(in the rows, 128 means zero)
The rows of A fall into a few groups, and each row is roughly a mix of its group's hidden directions.
A:
[[155  65 111 110 111 139 124 116 135  87]
 [ 97 143 182  99 124 172 134 117 145 109]
 [126 148 170  66 109 119 115 104 115 111]
 [163 111  75  99 129 101 139 128 121  88]
 [ 67 139 139 118 148 167 100 122 100 119]
 [ 79 116 122 154 120 152  81 131 124 167]
 [ 70 105 101 161 125 112 133 163 133 107]
 [114  83 115 139 155 104 159  82 148 110]
 [123 121 104  95 149  89 170  90 113 149]
 [ 91 114 180 116 125  96 127  91  99 126]
 [103 123 170  78  90 100 114 138 139 118]
 [106 138 102  92  92 159 157 155  94 139]
 [163  76 135  94 112 125 129  96 111  98]
 [104  97 152 149 141  64 146 137 131 148]
 [126 100  86 157 142 101 172 149  96 131]
 [160 125 142 115 148 122 145 107 145  59]
 [137  89 147  82 156  87 145  99 129 131]
 [169 130  68 169 143 131 139 128 132 111]
 [115  77  87 147 101 145 114 124 153  96]
 [131 151 136  93 158 128  89 134  96 177]
 [126 131 175 123 144 132 111 111  94 186]
 [167 103 111 157  86 123 134 103 115  87]
 [ 70 146 118 133 124 156 167 115 152 102]
 [ 75 100 158 159 133 108 119  92 148 130]
 [ 85 127 180 123 129 132 111 125  94 168]
 [127  84 148 120 126  85 121  97 148  83]
 [190 140 161 100 107 123 146 155 138 137]
 [105 145 190  99 110 132 106 105 127 156]
 [179 112 101 179 116 141 116 152 107 127]
 [177 104 112 166 109 125 124 147 105 170]
 [ 98 166 142 110 109 165 142  97 136 171]
 [100 101 131 104 126 165  69 109 116 141]
 [150  76  74 147 152 114 146 127 130 138]
 [164 138 174 154 112 160 147 122 143  88]
 [ 98  76 117 137  80 123 117 150 153 113]
 [ 88 144 159 160 125 124  71 128 149 119]
 [136 162  75 104 132 160 153 160 114 137]
 [163  99 125  98 157  92 122  99  94 151]
 [189 134 157 109  97 125 123 169 122 128]
 [122 112 123 116 102 128  79  78  89 138]
 [ 72 109 133 120 130 132 100 179 144 110]
 [172 103 134 111 123 170 114 167 161 119]
 [ 77 105  88 146 106 122  90 125 136 151]
 [142 140  90 130 147 130  97 168  97 172]
 [ 64 150 151 157 113 124 153 107 129 107]
 [144 144 134 172 118 121 120 133  78 178]
 [156 134 118  74 136 156  87 146 130  97]
 [ 56 109 120 163 127 135 126 103 133 120]
 [145 144  85 156 151 180 148 120 109 148]
 [142 150  90 171 149 170 136 139 103 153]
 [ 90 118 112  77 112 153 152  95 145 106]
 [ 92 146 168 100 117 164 138 153 152  97]
 [124 105 114  85  93 112 129 135 118  70]
 [ 66 129 130 122 152 126 142 131 130  74]
 [ 67 115 127 167 103 115 117 163 136 131]
 [105 129 136  94 127 155 129 149 153  64]
 [131 112 133 161  90 115  94 158  96 169]
 [174  89 118 162 149 171 121 127 108 130]
 [137  79  91 127  90 133 102 145 141  95]
 [168 124 136  59 102 126 145 133 125 114]
 [149 128  72 164 175 126 146 125 133 113]
 [171 124  78 144 130 150 129 139  98  89]
 [112 112 183  90  91 133  97 131 111 132]
 [136  95  92 103 143 162 104  91 135  95]
 [ 90 116 172  89 145  98 109 114 121  99]
 [108 140 173 172 109 165 133 156 128 104]
 [154  72 126 115 115  99 155 109 107  94]
 [119 145 143 141  74 134 139 181 151 106]
 [127 128  87  82 164 140 128 107 110  88]
 [165  95  87 160 142  94 105 106 119 134]
 [130 133 143 175  75 122 123 171 149 131]
 [114  95 151 133 116 110 118 122  79 181]
 [163 136 154 163  97  98 161 164 115 131]
 [114 149 150 163  77 128 148 164 155 143]
 [172  91 105 167 124 153 145 119 130  92]
 [132 129 186  88  84 129 101 129 127 130]
 [118  68 127 115  84 118 130 106 137  95]
 [154 105 105 114 109 107 124 105 121 194]
 [163 105 129  82  97 153 139 100 114  94]
 [117 138  85 181  86 107 137 145 123 139]
 [ 95 142 157  75  87 152 129 128 128 148]
 [139 135 128 162 143  72 108 179 124 127]
 [ 82 102  92 129 162 118 112  91 107 113]
 [144 130 147  75 152 167 121 150 149  94]
 [105 148 142 125  95 105 105 190 106 138]
 [132 120 171  88  81 161 120 105 114 132]
 [182  96  92 148 122 114 146 119 107 157]
 [ 90 177 156 132 159 130 145 149 143 161]
 [196 127  93 159 130 113 131 119 145 142]
 [ 82 112 140 142 144 119 152 126 123  65]
 [110 105  71 121 143 114 127 113 133  75]
 [168 131 154 178 106 112 154 119  92 137]
 [135 132 173 109 140 160 145  74 119 101]
 [134 100 135  96 128  97 123  98 160  75]
 [181 124 121  91 172 149 109 107 121 114]
 [ 94 151 112  84 146 148  78 106 129 135]
 [138 144 138  96 176 107 132  98 101  86]
 [164 116 150  93 128 127 102 117 101 182]
 [110 160 112 150 176 135 163  85 140 132]
 [ 83 115 169  75 116 136 115 108 141 119]
 [148 144  82 152 111 122 168 132 173 109]
 [ 94 159 141 161 142 151 123 134 132 187]
 [ 82 147 135 134 113 163 144 135 110 183]
 [152 131 153  99 160 154 135 127 135  67]
 [ 91 135 156 175  86 121 128 153 135 155]
 [121 157  81  98 163  96 114 140 128 161]
 [102 158 139 112 154 140 132 131 150  62]
 [ 76 126 101 175 127 151 104 116 125 100]
 [142 141 145  80 163 102 118  87  95 129]
 [ 99 138 167 115  84 144 123 149 156  89]
 [129 175 113 157 136 149 112 174 111 163]
 [109 153  71 151 144 107 164 101 115 124]
 [164 133 100  97 168 115 121 115  84 153]
 [118 150  94 107 140 142 170  90 160  98]
 [ 76  96 105 122 158 117 127  97 140  92]
 [109 122 114 175 125 111 157 133 143  69]
 [114 120 173 119  81 102 149 168 146 124]
 [186 132  90  96 155 131 144 102 121 137]
 [191 137  89 153 107 106 144 137 137 141]
 [145 151 163 161  88 151 109 170 135 144]
 [140  99 120 170 110 140 111 181 111 159]
 [153 102  91 176 111 151 147 165 141 128]
 [123 152  94 169  87 139 138 161 152 105]
 [ 86 120 138 104 154 164  91 126 115  87]
 [132  84 103 128 153  77 125  91 109 140]
 [125 146  91 108 190 154 119  98 136 130]
 [ 74 126 156 153  94 152 111 129 102 151]
 [ 96  85 143 102  94 146  82 115 124 124]]
One row of each group comes first, with its name. Which group is each row after those in?
[105 116 140 140 102  98 165  67 127 136]
(101)
[125 104 103  87 131 143 158  82 146  94]
(66)
[180 123 143  89 103 101 131 155  96 137]
(103)
[ 88 144 157  68 140 140 104 107 131 133]
(61)

[ 76 117 150 162 104 102 133 132 148  91]
(101)
[119  91 169 165 116 141 163  89 121 124]
(61)
[175  87 115 142 100 163 149 141 148 146]
(101)
[132 185 139 119 172 125 125 137 109 170]
(61)
[129  91  90 141 108 140  70 124 106 146]
(61)
[138 109 167 123  82 127 120 186 132 120]
(61)
[156 133 138  93 143 135  81 150 104 172]
(101)
[118 119  75 158 158 160 129 148 165 117]
(61)
[ 96 162 131 126 156 119 178 103 163 112]
(61)
[141  98 136  92  84 124  88 166 122 118]
(61)
[151 150 182 142 117 124  79 153 113 142]
(101)
[129  91 171 106  89 139 137 147 146  89]
(61)
